In the data rows, the value 128 means zero.
Each row of this table is followed by its label. One hidden rule gives the labels. It looks at one to three of the table's principal directions, none of them among the few with the most spread.
[110  39  79 178  99  82 172 161 157 187 111 119 156 110 151 127 104 127
 130 205  94 151 117  97 151 119 161 145 136 179 104 107 118 201 137 130
 153 183 112  95  99 141 127 100 173 143  99  34] A
[146 209 146 149 188 126  61 122 104 104 195 145 124 118 143 118 135  90
 162  33 174 133 173 163 111 122 125  94 150 130 130 131 121  71  81 145
 156  87 122 119 194 119 116 145  83 113 149 141] C
[129  86 144  87 144 184 159 128 134  85 135 116 127 153 102 117 130 166
  99 148 151 106 113 172 102 132 103  98  93 145 163 135  55  66 143 151
 120  74 176 133 153 141 109 147  97 160 166 195] O
[136 190 127 168 227 161  44 100 137 100 170 190 173 111 128 104 121  93
 160  62 216 177 136 160  68 122 170  82 146 137 132 107 137  65 117 136
 124  53 120 105 191 145  90 180 140  87 156 178] F
[125  94 129 140 172 172 115  90 129 104 143 166 181 115 118  89 141 145
 130 121 193 165 145 184  78 122 145  86 120 151 137 148  93  96 146 130
 139  73 150 142 166 172 112 131 128 104 135 186] A
[153 175 154 177  93 136  78  82 113  61 239 165 200  43 113  96  70 191
 180 104 108 149 127  92  74  90 146  46 124 143 185 166 152 129 181 161
 135 117 127 109 196 110 129 208 163 142 177 154] C
[ 74  72 100  69 145 130 201 187 106 192  55  75  98 233 138 115 147 106
  93 150 121 118 153 163 175 166  69 194 111 123  84 125  90 142 104 105
 125 147 138 135  93 141 146  50 122 164  75 133] O
[126  97 108 173 120  99 125 142 152 157 111 126 143 108 140 145 128 116
 124 162 121 140 111 113 140 118 156 131 135 157 100 112 127 177 118 120
 129 129 125  97 112 133 121 104 148 121 118  61] C
[144 184 146 102 161 141 110 107 130 113 104 120  87 139 111 161 164 128
 134 101 127  99 154 128 132 155 116 153 138  93 166 119 159 105 103 102
 125 126 111 154 111 133 131 121  99  79 121 165] O
[129 123  98 151 115  80 150 108 143 152 113 133 143 134 171 182 148 119
 109 146 103 134 153 114 126  90 146 135 137 123 124 159 190 182 126 125
 113 124 104 138 108 123 148 110 153 122 115 112] F
[115 166  83 166 198 128 106 135 134 154 194 173 185  84 173  80 110 141
 140  84 167 154 148 157  91 116 172  96 133 170 120 141 114 101 102 167
 139 136 131 111 223 114 117 154 127 159 147 147] C
[149  85 184  91 127 184 122  86 139  55 109 147 142 148  77 112 124 105
 143 137 158 142  90 126  87 131 111  85 128 122 154 122 108  69 191 123
 133  74 163 129 111 159 101 184 150 104 159 183] T
[ 91 136  79 165  39  92 142 138 111 168 186 110 163  72 165 126  93 252
 100 180  38 123 137  94 134  93 157 106  97 133 139 192 149 209 148 153
  91 178 115 145 169  83 194 111 144 189 138 139] O
[140 220 127 171 161 102  59 110  91  99 205 148 148  92 155 110 106 135
 123  58 147 129 152 120  90  94 147  80 141 105 138 167 163  99 143 146
 122 122 111 145 184  73 159 194 127 126 164 176] C
[130 157 127 132  68 102 129 140 123 118 162 108 123 113 143 156  92 164
 120 144  72 113 106  83 134 101 134 116 113 114 135 144 149 160 144 153
  97 137 123 121 130  88 146 158 135 178 156 120] F
[126 202 160  64 131 115 138 141  74  98 161  82  69 223 158 167 119  90
 140  48  94  99 185 126 129 131  55 124 118  63 159 170 172  77 128 149
 120 107 111 169 125 110 177 155  93 163 138 193] Y
[128 131 102 158  82 100 130  98 154 145 177 186 170  30 177 110  95 177
  93 162  85 131 105  89  84  78 209  80 129 148 133 182 169 132 182 158
 120 191 151 140 183  63 155 185 141 176 164 130] Y
[168 158 126 222 190 105  49  82 157  82 197 190 196  49 139 122  89 109
 146 114 164 152 126  87  44  75 211  47 159 147 165 129 171  91 181 144
 146  98 103 104 172  99 107 251 171  84 181 149] O
[130 110  96 184 133 110 125 105 145 118 194 172 201  91 170 120  85 145
 133 141 142 172 132 123  73  73 183  71 126 157 141 158 144 131 169 174
 127 107 118 121 175 125 125 193 169 160 159 143] Y
[124 172 121 116 115 127 127 152 113 139 148 111 102 123 126 134 133 149
 147 103 104 113 136 128 158 146 107 145 124 129 134 115 124 140  81 138
 124 149 120 119 142 125 128  95 104 135 125 112] F
[125 161 148 106  53 100 139 124 109 158 134  93  81 131 146 147 100 134
 140 129  22  90 133  49 160 127 104 134 141  91 154 169 201 143 171 115
 130 226 103 157 116  65 199 157 141 152 119 103] O
[150  65 182  56 136 156 187 127 103  90 104  64  80 231 103 161 169  66
 105 113 136  73 144 173 145 107  25 119 107 129 138 148  80  88 122 114
 140  53 168 125 102 132 105 101  83 138 129 136] C
[137 147 160 114 116 139 115 141 147 125  98 101 104 136  98 165 133 127
 141 140  91  91 108  94 143 148 116 141 110 111 139 105 143 139 113 107
 105 104 124 103  98 128 117 118 118 114 129 118] A
[146 145 111 152 161 110 118  92 134 100 164 171 171  91 147 123 161 122
 149  87 150 150 152 140  89 111 146  92 143 143 150 147 162 130 113 148
 148 120 123 139 147 159 127 124 139  81 136 159] Y
[145 113 154 142 150 129  93 104 185 100  84 171 139 125 116 145 123  52
 144 144 129 150  71  72  86 137 164  93 157 132 133  94 179  93 176 110
 132 109 145  95  95 139 115 186 184  81 152 121] T
[122  97  88 140 107 131 145 124 165 182  51 114 107 105 110 173 170 167
 114 201 111 127 105 115 172 144 166 187 129 133 118  86 138 214  92  87
  96 154  99 132  67 160 112  53 138  67  88  81] F
[172 127 172 117 174 158 115 107 151  85 121 136 127 120 102 145 150  90
 129 107 162  90 108 136  99 118 123  99 121 139 145 118 113  78 126 124
 130  68 154 107 130 128  81 162 102 101 157 135] A
[125  74 150 100 141 136 151 140 146 112  90 117 133 170 115 124 114  81
 113 158 127 120  93 107 111 127 118 121 118 131 115 114 115 111 167 115
 128 104 160 101  95 126 108 154 149 145 134 137] Y
[121  63 118  74  63 101 211 133  97 150  81  82  95 174 148 156 124 129
  49 186  79  86 115  97 146  81 102 144 116 105 100 178 133 162 193 121
  94 171 143 165  71  68 158 140 136 170 128 127] T
[144 129 173  96 197 168 105 132 132 121  85 112  84 170  95 132 139  55
 142 103 166 104 132 136 126 162 108 135 142 129 127  89  97  61 124  90
 148  97 145 109 116 134  91 145  95  91 126 120] O
[104 101 132 137 139 108 119 137 156 154  61 120 160 171 106 127 150  79
 146 155 112 144 121 100 150 141 115 167 141 113  93  99 165 182 109  75
 132 105 108  86  81 146 117  79 184  94  80 122] C
[125 177 168  64 107 145 138 134 115 116 144 122  82 150 137 129 119 120
 118  90  90  88 129 128 131 142  89 123 114 108 143 157 139  68 132 136
 126 143 171 134 163  82 150 142  83 191 147 147] T
[135 153 110 153 140 115 127 130 111 131 180 133 143 110 153 122 119 143
 148  93 143 138 163 149 127 117 127 118 135 144 137 144 117 127 107 161
 145 137 109 135 167 131 132 136 117 144 134 116] C
[132  82 110 164 131 128 132 132 151 127 104 120 158 118 110 146 131 138
 151 169 141 156 108 120 133 134 147 133 127 159 121  91 106 189 118 122
 124 101 117 100  90 186  98 100 161  94 118  89] C
[151 105 107 194 136 113  93 104 191 109 124 183 193  59 117 137 107 111
 148 177 138 170  59  68  89  96 208  93 153 168 123  80 158 168 155 131
 117 112 125  65 114 136  75 181 206  86 158  90] F
[116 171 115 121 101 131 120 141 130 157 108 124  90 114 119 132 139 160
 149 126 122 141 129 138 184 174 127 193 142 114 120  91 126 158  73 117
 130 177 107 138 119 146 131  74 111 125  95  89] F
[100  82  51 148  84  94 172 141 135 214 109 108 108  98 172 148 123 194
  32 223  79  99 115 105 148  77 189 147 118 133 108 158 136 178 153 124
  84 204 110 162 124  50 165 123 129 155 125 115] C
[135 164 165 141 128 106  82 127 170 146  75 133  86 137 125 164 137  63
 157 123 100 123 121  83 148 171 141 161 158  89 129  96 198 113 120  86
 146 146  99 126  85 130 152 130 135  90 101  85] A
[104 190 139  54 179 170 122 174  99 148  83  89  36 211 113 147 172  95
 133  65 163 114 156 195 181 202  69 195 117 105 104  79  88  94  32 103
 114  98 143 129 119 165 113  35  50 120  95 130] T
[146 158 149 175 123 143  64  93 168  74 163 158 175 103 113 170  94 130
 176 137 119 165  91  79  75 103 174  64 120 125 166 111 180 136 160 139
  91  39 111  89 133 155 106 191 180  99 172 153] T
[111  52 138  66 119 169 199 140  97 102 133 109  96 170 136  84 101 146
  94 142 142 134 132 178 113 162  83 101 117 169 147 159  28  51 191 157
 169 164 217 162 151 144 157 144  94 205 152 141] F
[129 106 116 167  83 122 133 101 143 110 159 137 175  81 132 142 138 202
 128 160 106 143 129 136 112 107 147  96 104 146 156 162 134 180 131 145
 117 102 131 138 140 161 147  99 140 128 136 138] A
[138 118 128 114 248 121 110 158 166 178  42 134  94 169 126 130 175   0
  93 111 194  90 108 139 139 132 148 175 155 128  58  62 122  80  75  76
 137 108 129  84 100  90  60 122 104  79 103  97] A
[125 123 117 152  99  88 128 156 118 163 125 103 124 133 138 140 129 109
 143 130 117 131 136 119 174 116 123 162 136 122  85 114 129 188  90 125
 133 139  90 114 103 126 124  90 130 131  97  65] Y
[140 148 121 139  79 100 129 129 134 173 117 133  94  77 147 145 122 142
 126 143  94 112 131  96 161 132 156 156 158 127 117 133 143 142 126 130
 139 212 106 148 127  90 148 137 112 135 124  59] C
[123 107 129 104  99 131 159 146 112 135 147 118 128 130 131 110 127 139
 122 127 118 115 130 147 144 117 103 125 116 149 111 142  88 128 112 148
 135 135 152 117 152 115 117 106 105 172 133 113] T
[131 229 151  96 126  91  87 166 109 142  54  87  33 177 105 173 150  65
 154  84 111 107 129  83 204 191  97 234 161  39  96  57 188 157  67  78
 117 168  66 137  31 124 138  91 115  74  78  93] Y
[166 152 135 192 220 126  53  94 171  99 136 208 181  64 112 111 135  54
 177  91 198 166 115 114  70 125 194  94 169 160 129  74 162  99 122 115
 159  95 118  76 139 156  63 173 161  37 140 107] Y
[133 121 107 162 149  87 120 148 150 170  98 133 143 130 142 150 143  67
 124 134 139 125 114 109 145  98 153 157 135 126  74  99 164 177  93 111
 112 112  90  90  94 114  95 109 152 102 102  75] Y
[112 136 116 116  49 152 148 129 118 121 157 103 121  98 110 130 124 250
 133 161  80 123 120 135 155 145 118 137  90 118 168 142 109 171 115 149
 101 149 121 160 135 152 157  88 112 153 129 155] A
[155 138 136 140 182  93 107 139 132 136  94 118 114 151 129 150 148  23
 131  97 152 107 112  98 138 106 128 144 154 118  85  91 159 141 107  98
 130 115 105  92  81 104  89 139 141  78 114  82] T
[104  83  74 134 103 125 182 141 102 156 149 124 163 114 152 102 115 200
  79 166 133 134 134 159 126  94 136 128  97 150 110 167  91 169 144 157
 101 147 134 148 148 117 138 111 134 177 128 142] Y
[111 244 127 133  89 151  67  87 123 115 188 178 136  69 133 116 118 212
 182  83  94 166 151 118 110 161 157 113 131  89 185 152 201 115 120 146
 112 160  99 172 185 145 180 135 130 116 137 198] Y
[141 138 168 118 134 101 110 112 150 122  83 142 132 142 128 135 113  60
 102 138  91  93 102  50  98 110 133 112 155  92 121 151 199  86 201  98
 125 144 133 119 106  49 151 216 173 126 149 152] C
[126 143 121 120 133 145 125 123 113 153 126 120  86 119 130 127 148 154
 128 115 145 123 160 165 152 154 130 155 134 121 137 128 106 113 101 120
 141 160 114 171 137 142 143  97  80 110 107 120] A
[158 161 118 185 181 148  62  68 156 113 159 209 177  49 129 109 141 115
 178  89 190 182 130 135  81 122 190  78 179 167 144 116 145  97 127 137
 155 123 117 122 181 157  99 170 154  53 153 123] F
[ 93  63  91  97  47 105 189 146 121 180  67  90  95 134 134 129 138 175
  65 215  64 114  99 100 175 129 130 169 124 123  97 141 119 197 152 104
 107 213 144 157  76 101 169  74 140 148 103 108] T
Which label does each new row get?
[107 142  98 125 154 145 119 140 106 134 183 167 165 110 145  59 100 135
 126  98 173 164 126 164 109 112 142 103 137 163  96 130  79  92 121 164
 136 136 158 106 210 103 103 151 128 178 153 149]: F
[133 105 121 133  73 143 154  88 126 115 140 132 172 107 121 148 143 201
 127 157 103 132 130 129 115  94 122 101 105 129 157 179 145 174 149 145
  93 101 117 154 131 150 143 118 154 120 140 165]: F
[142 118 192  59 126 205 131 119  88  30 121  98 105 185  45 103 147 128
 182  84 167 144 114 169 138 188  27 114 124 135 160  95  47  90 122 126
 150  71 180 120 107 214  98  99 116  99 141 164]: F
[120 136 144  95 143 220 117  96 144 101 117 168 121 112  73  94 131 198
 175 134 161 164 147 170 108 211 129 136 132 132 201 101  91  52 136 130
 150 135 134 165 156 207 123 131 114  94 131 193]: O
[172 100 135 154 142 158 122  58 177  80  99 163 146  94  99 181 168 154
 135 162 164 140 120 135  86 120 169 111 126 119 191 119 160 124 150 124
 112  73  98 167  83 198 107 151 144  33 140 167]: A
[138 102 158 107 140 165 137 109 119  95 118 145 139 139  97 103 123 123
 136 124 161 135 136 149 105 143 106 119 127 131 146 132 104  83 164 125
 145 110 146 137 127 151 114 152 130 120 132 153]: A
[130 150 135 112 156 187  97 101 126 100 173 165 121  86 118  85 139 172
 127  99 171 137 134 181  94 147 147  80 133 154 160 137  68  37 122 152
 148 123 172 152 211 135 123 147  75 125 171 188]: C
[116 107 121 103 146 153 139 135 114 142  93 105  92 159 109 124 152 132
 126 134 150 132 144 157 149 160 114 157 131 123 128 106  94 120 112 109
 135 136 122 154 104 162 127  89 105  93 104 139]: A
[121 107 119 141  37 116 138 150  91 111 160  78 139  92 104 121 107 233
  87 183  82  98  95 107 151  92 121 114  88 122 119 153  81 198 145 145
  85 129 131 132 120  93 145 116 125 162 153 141]: A
[133 189  92 151 115 139  95 110 136 120 178 159 135  53 130 127 116 193
 150 122 128 154 102 116 122 122 184 119 130 135 150 104 143 156 105 151
 102 156 112 129 158 132 112 138 131 112 149 135]: T
[128 171 131 147 107 137  99 119 120 107 169 140 119  93 123 127 112 176
 164 110 124 155 145 137 128 158 136 123 129 128 165 121 128 126 119 143
 141 141 120 143 148 162 147 121 114 125 132 123]: A
[136 125 124 146 150 126 130 130 130 168 123 134 156 109 132 129 138 119
 129 123 143 108 148 139 132 104 138 141 121 142 100 137 128 151 103 118
 120 112 109 108 144 112  97 113 119 124 111  96]: A
[107 122 118  60  65 163 184 131 100 144 112  99  73 139 116 129 144 203
 102 152  95 109 129 156 171 153  94 170 100 115 143 140 102 146 115 126
 106 178 149 173 119 134 148  66  87 158 109 139]: T
[120  56 147  62 174 138 183 144 132 134  39 114 102 224 127 136 159  27
  91 135 152 115 124 147 123 142  82 142 133 138  90 123 106  88 146  99
 138  99 181 114  80 140 110 107 128 127 115 128]: T
[136  92 140 103 157 122 160 100 110  95 107 133 143 187 156 145 141  65
 101 105 159 142 138 145  86 100 101  92 131 128 116 174 142 110 179 131
 124  83 164 148 105 143 140 151 149 128 140 158]: T
[127 207 138 141 101 110  92 145 108 122 165 109 117 110 131 142 129 164
 149  87 106 115 141 128 156 138 114 143 112  97 127 133 145 160  77 138
 111 119 104 131 141 124 148  97 100 141 123 126]: A
[125  44 100 142 168  96 162 150 198 199  48 142 127 109 161 121 147  70
  75 194 132 106  90 108 130 130 191 152 151 165  77 107 111 119 135 108
 156 187 151 113 104  97 116 134 131 131 115  71]: A
[143 189 130 141 165 169  73 102 129  75 168 148 129  97 102 132 151 165
 158  84 177 152 124 168 110 144 141 106 121 130 163  98 112 114  81 138
 114  70 131 128 157 178  99 113 102  80 149 170]: T
